Named moves come first, each a turn or a mirror and shown by rows before and after it. Which of them, in which order, take the first row of each pair that follows to the second? Write the first one first, as in the answered first pair.
N:
[ 15  11  -3  -8 -24  -4 -25 -10 -15  23 -10   9   9   8   9  18 -20   6
  19] -> [-14 -27 -10 -10   7  14  -9  -9 -20  11  17  24   8   2 -12 -10  -2   6
  28]
[-14  -4  -3 -17  -9  11   2  -1 -20  17  24  -8  -6 -10  15  19  16  14
  13] -> [ -9   3  -1 -17 -14   6  -2  -1 -19  19  19 -11  -5  -8  19  24  12  14
  12]
[  1 -11   5 -10  -5  14  -8   6  -7  19   1   8 -11   3  -1  -7   9   5
  25] -> [  8  -1   7 -10 -13   9 -12   6  -6  21  -6   4 -10   5   4   0   3   5
  22]
V:
[  7 -24  20  35  33   1  10   6  -4  -2 -20   3  17  14 -24  -1 -19  -6
 -13] -> [ -1 -32  11  34  37   6  14   3  -5 -16 -10  -2  17   1 -22  -4 -13  -4
 -12]
[-12  -4   5  10   8  10  -9 -25 -19  -5  19  -7   0  11 -16  10  -8  28
  11] -> [ -5   3  12  12   4   7 -12 -23 -18   5  10  -2   1  23 -16  13 -12  27
  10]
[  4   4   6   5  10   5  -5   3   2  -8   2  -1  -9  13  -6   2  -1   1
 -18] -> [  1   0   3   5  12   7  -3   3   1 -14   6  -4  -9   7  -6   0   1   2
 -17]
[-11 -24  -8  11   2   5   9  14  10   4 -16  16  15 -18  11 -15  27 -16
  27] -> [  0 -13   2  12  -4   1   3  16  12  21 -29  23  16  -2   9 -11  21 -18
  27]
Z:
[ 14   0   1   4  10  -8  -1   1  -2  20 -21  20  -7  23  -2   0   4   1
  -6] -> [ -9 -15 -10  -5   2   4   2 -13 -14  13   7  -5 -17  17 -10  11   7  22
   3]
[ -2  -8   8  -2 -14  10 -16 -13  -9  15   5  15   9 -13  -9 -20   3  15
  24] -> [  6  -4  12   0  -9   7 -11  -4  -3  22  -5  27   9  -4  -8 -27   7   4
  18]
[ 14   9   5   8  11  -9  18  23  15   7 -10  11  -5  13  -1  -4  15 -20
 -17] -> [-16  -9  -9  -2  -3   5  14  -3  -5 -10  28 -27 -12  -4  -9  13  12  14
   0]
B:
[  9  11   0  -4  -4  -1  11   8   5  -6   1 -19 -14   7  -2  13  -3   8
 -23] -> [  9  10   0  -3  -3  -1  11   7   5  -6   1 -18 -14   7  -2  12  -3   8
 -24]
[ -2 -16   3   7   8  -1 -19 -11 -11 -24   5   0  12 -13  -4  -6 -20  12
   1] -> [  0  -8   0   6  -3  -6 -24 -13 -13 -20   1  -4  11 -18   4   0 -20  11
   7]
[ 14 -14  -4  -2   0   4 -19   3  -1  -2 -11 -22  15 -17  24  11 -22  -7
 -14] -> [  9 -25   0   1  17  11 -11   7   1  -7  -5 -16  16  -9  13   1 -22  -5
 -24]
[  2 -17  -6  18  30  -3  18  24  11 -14  -2   4   1  -3   5 -13   8 -11
 -22] -> [ 13  12 -15  11 -13 -19   1  15   6  -3 -17  -9  -2 -22  33   9  10 -14
   1]
R:
[ 14  -9   1  20   7   7   8   2  16  10   9   4  14   0  11  -3 -15   1
   5] -> [  9 -10   1  16  -1   8   5   0  11  19  13   4  11   0  10  -2 -11   3
  16]
[  4  26   8   8 -11 -16   0   2  -7   8 -23   5   7  -2  14   3 -16  -9
  23] -> [  2  28  11   4 -11  -9  13   9  -2  20 -20   0  -5  19   6   9  -9  -8
   9]
[  1   3   9  -1   5   1  10   9  -3  12 -13   1  -5   7  -3 -10   9 -10
  -9] -> [  3   2   4   3   5  -5  -3   2  -6  -2 -17   6   7 -12   5 -17   3 -10
   1]
[-24 -17 -11   3   7  23 -12  -3  -5  -4  22  -4   1 -15  -3  10   1  14
  15] -> [-18 -13  -6   5  18  28   4   9   4  -3  22  -9  -8   4 -10  15   3  12
 -13]
Now pairs of rows:
(two moves a pair)
[-30 -10 -21  -9  -3   2  11  -5 -13  -2  22 -10 -11 -18  -4   0  14   8
  11] -> [ -8   3 -10  -2  10  -6  22  20   5  16  -6  23  -9   1  -1 -16  22 -20
  -4]  Z then Z
[  1  12 -15 -10  -7  10 -11 -20 -13 -20  31 -22  -5 -20   1  13 -22   8
  -6] -> [ 19  24  12  -4  -3   6 -15 -11  -7  11   8  -2  -3  24 -13  14 -35   5
 -19]  B then V
[ -5  10   4  -6 -40   2  -9  -2 -12  40 -10  -2 -13  10   0  21   8   7
  23] -> [  1  14   7  -4 -38  -2  -9   3  -8  43 -17   4 -13  13   1  18   9   0
  20]  Z then Z
[  8  14   5   2 -18   0 -19 -13  -6 -11   7 -23  13  -2  12  16 -18  11
 -13] -> [  8   6  23   4  -4   5 -16  -6  -4  19   0   4  14  31  -9   1 -17   6
 -10]  N then V
[-10 -12   7   4  13   4  -3  -9  -1 -16   2  13   5  -5  -7  -9  -7  -2
   4] -> [ -3   1   2   4   1  -3  -8 -12  -1 -25  -3  -1   4 -15   6   3 -11  -1
   0]  N then V
[ -2  -6  -4   9  17 -12  12  24   6  13 -11  25   8   7  -7 -14   5 -11
 -11] -> [ -8   1   6   2  -7  -9   0   8  -6  34  -5   4   2  28 -17   9  -9  11
  -2]  Z then V
[-31   7   0 -14 -24   9 -10 -23   1  37  -2  -3 -21  29  -8   5  11  19
  16] -> [ -6   5  -4   8  29   5   2  -4  23 -35 -11  -8  -4   4   2  -7  -6   7
 -52]  R then V
[ 19   8  18  15 -14 -10   9  31 -11  10 -19  18 -13  30 -18 -16 -22 -23
  -4] -> [-11 -26  -2  13   8   5  23  28 -16 -20  13  16 -14   2 -24 -34  -5 -19
   2]  N then V
[ -2 -11  19   4 -14 -12 -15 -22   2   7 -12  38   7  -2  -1 -18  -7   2
  15] -> [-12 -18   7   3 -14 -10 -12 -26  -1  -8   0  30   6 -20   3 -20  -1   3
  19]  V then B
[ -7 -13  -2  10  14  14 -17  -6 -12  -5   5   0  20 -22  -3 -10  -8  15
 -12] -> [  4   0   7  10   0   6 -27  -6 -13  14 -10   9  24 -11  -1  -6 -14  11
  -2]  R then Z
[ 19  17  25 -19 -22  -1  33  -6 -21  34 -20  -9 -19  31   1  18  -7 -14
   5] -> [  5  -3  12 -17   8  14  62   6 -13   2   1 -17 -27  21  -5   6   9 -18
 -24]  R then Z
[ -8   0 -13  -7   5   1  27  17   7   2   7   3 -12  -1   5 -11  22 -13
  -4] -> [-15 -14 -13  -3  11   3   7  -3  -5 -25  20 -10   2 -19   0 -10   0   8
  -1]  Z then B
[-14   0  18  14  -1  -2   8  10   5  16 -14  18   7  13  17   3  -3  -7
  29] -> [-25 -11   9  12  13  11  31  16   9   1   3   4  -5  13  10   4   9  -6
   9]  V then R
[-15  16  -4 -20 -30   1  14  14  -8   4   7 -41 -16 -13   4  20  16  16
 -15] -> [  2  22  -5  -9 -23 -14  -5  11  -6 -21 -11 -30   6 -42  20  10   0   8
 -13]  Z then V
[ 17  -2   6   2  18   2   3   1  11  -7   1   1  -1  10  -4  15   9  10
 -20] -> [  2 -16  -3  -2  20   8   8  -3   6 -10  14   6  -2  -3  -5   5  21  10
  -3]  B then N
[ 13  26   9   7   7   5  18   9  12   3  -7   0  -2  18   8   0  -6  -2
 -20] -> [ -3  13   0   2   4   9  25  10   9  17   1  17  -6  10   8 -15  15 -13
   8]  R then Z
[ -5  11  -6  -6 -31   7  16  -1  -5  28   6 -18 -23  21   0  19   9   0
   1] -> [-16 -11  -5  -3  -2  19  28   3  -2  14  20 -12 -21  27 -16   4  10   3
 -12]  B then V
[ -5 -16   7   6  35  10  15  16   5  -5   9  14  -5  31 -21 -10   1  -3
 -19] -> [-23 -21   2  -4   9  12   5   1  -9  19  19  17  -9  27 -21  -8  10   5
  24]  R then R
[-16  -1 -18 -11 -24   4  14   4  -2  18   9  -5 -21 -12  16   4  28 -16
  21] -> [  0  12 -15  -6 -32 -10  -9  -4  -5   8  -6  -6  -6 -26  29  10   8 -13
  25]  N then Z
[ -9  -4 -16 -11  -2   6  16   8   9  -5  18 -12 -11  -8   9   1  17  -8
  -4] -> [ 17  17   4  -5  -8  -6   1  12  14  17 -11   2  -2  14  10   5   0 -14
 -10]  R then V
[-19  -9 -10  -7 -10   0  -9 -19   0  -6  12  22  11 -16   5 -17  11  -7
  44] -> [-22 -10  -9 -10  -4   5   7  -8   5   6  13  27   2  -3   0 -20  24 -15
  39]  Z then Z
[  5 -22   5  16  19   5  -1   6   7   1  -8  36  21  -6 -14 -32   1 -14
   5] -> [ -3 -27  -1  14   9   4 -17 -13  -5 -16   3  16  27 -25 -11 -22 -13   4
  17]  Z then Z
[  1   3  -9  -7  -7  -4   7   9   5  17  -4  15   2  -3   5 -10  13 -10
  19] -> [ -5  -7 -11  -6   4   1  12   9   5   8   4  16   3  -6   0 -15  15  -9
  15]  V then B
[  2  11  -9  -5 -15  -5   1   0   2  15  -9   7  -5 -12  13   3  13 -10
  23] -> [ -6   3 -14  -6 -10  -1   6   0   0   7   0   6  -5 -19  12  -1  18  -9
  25]  V then N
[  0  -5  -1   2  -1 -12  10   2  -6   1  -6   4   7  -4  12  -1  -7   3
  11] -> [-5 -8 -3 -1 -2 -9 14  1 -7  1  1 -1  2 -2  9  1 -4  6 12]  Z then Z
[  8  10  -2   3 -15 -12 -13  -5  -1  -5  -3 -10   5 -12  13   7 -14  -1
  -2] -> [  8   3  12   4  -4  -8 -11   1   1  18  -9  12   7  16  -3  -5 -13  -4
   0]  N then V
[  4  11  -3  15  -1 -12 -22  -7  -8 -21   9  -6  28  -9  -2   2 -23   8
   4] -> [  4   9  -3  14   2 -14 -13   6  -2   0   1  25  27  -6   0 -18  -1 -15
  21]  Z then R
[-10 -14  -8   1   7  -6 -13 -15 -12  -6  16  16  18  -7 -11  -5 -12  14
  21] -> [ -2  -5   1   1  10  -7   2   3   0  21   1  35  10  19 -16 -10   0  -3
  12]  Z then R
[ -2 -17 -17  -8  23   9   0  -4  -6 -19   6   8 -19 -22   4 -13  17   1
 -14] -> [ 15  -6  -5  -2  29   4  -2   1   2 -18  -7   5 -16  -4   2  -4   2   2
 -38]  N then B
[ 11  18  -5   2 -15   4   2   7   6  15  -7  -4 -18  12   9  16  10   1
 -10] -> [  1  -9 -12  12  19   9   3   6   6 -21   4  11  -1 -15   4 -13   9  -3
 -10]  N then R
[  6  -1  12  12   7  -2 -10  -4  -4  -5   0   4  12  11 -11  -6 -15  10
   3] -> [ -7 -11   2   7   4   3  -5  -8  -9  -7  12  -1   7   2 -13  -6  -7  13
  12]  R then V
[-11 -12  13 -14 -15  -4 -15  -7  -2  40  -3  24   6  21 -21  -5   4   1
  33] -> [ 20   3  22   0  16  -8  -1  16  21  10 -20  17   9  31 -17  -1 -11  -9
 -34]  N then R
[ -3  -4  13   7  13  -2 -12   0  -4 -13  -1   7  15   6  -6  -9 -21   8
  -5] -> [  2   4  13   7   8  -6 -15   0  -3 -13  -5   2  14   5  -1  -4 -24   8
  -6]  V then N
[-13  -7  -7   5  -6   2  -3  -5 -12   9  12  21  17 -30  19 -27   5 -12
  39] -> [-19  -7  -1  -1   7  20  38  17   3  24  24   4 -12  16  -1 -14  22 -11
  -7]  R then V
[ 17   7  11   9  28  -6  17  21  17  -7 -18  16   3  13   2  -1  -2 -14
 -39] -> [-11  -9  -2  -4   6  -3  14  12   2  24  -6  39  -2   1   3 -18  27 -21
  25]  R then Z
[  4 -14   2   7  12   2  -8   0  -4 -14  -6  22  16  -8  -1 -18  -8  -2
   5] -> [-4 -8  0 -2  5 12 19 14  2 11  1 14 -8 18 -8 -7 14 -7 -8]  N then Z
[ 19  15  -2  -3 -14  -4  17  24  14  14 -16   0 -16   6   9   9  21 -13
 -17] -> [  7  11  -6  -9 -31  -5   5  12   2  28 -11   3 -14  -4  11   7  24  -8
  17]  R then R
[ -4 -16 -24   8   7 -20  23   3  -2 -12   8  19   0 -37  13  -8   1 -18
   4] -> [ 17  11 -16   9 -12 -33  12   5   1   0 -12  13   0 -28  24  10 -12 -19
  -2]  N then V
[ 18   8  12   5 -13  -6 -23  -6   6   0 -12   0   5  13  -2  -1  -3   1
  14] -> [  0 -12  -4   5   2   3 -13  -9   2 -27  11  -8   3 -10  -4 -11   7   5
  14]  V then B
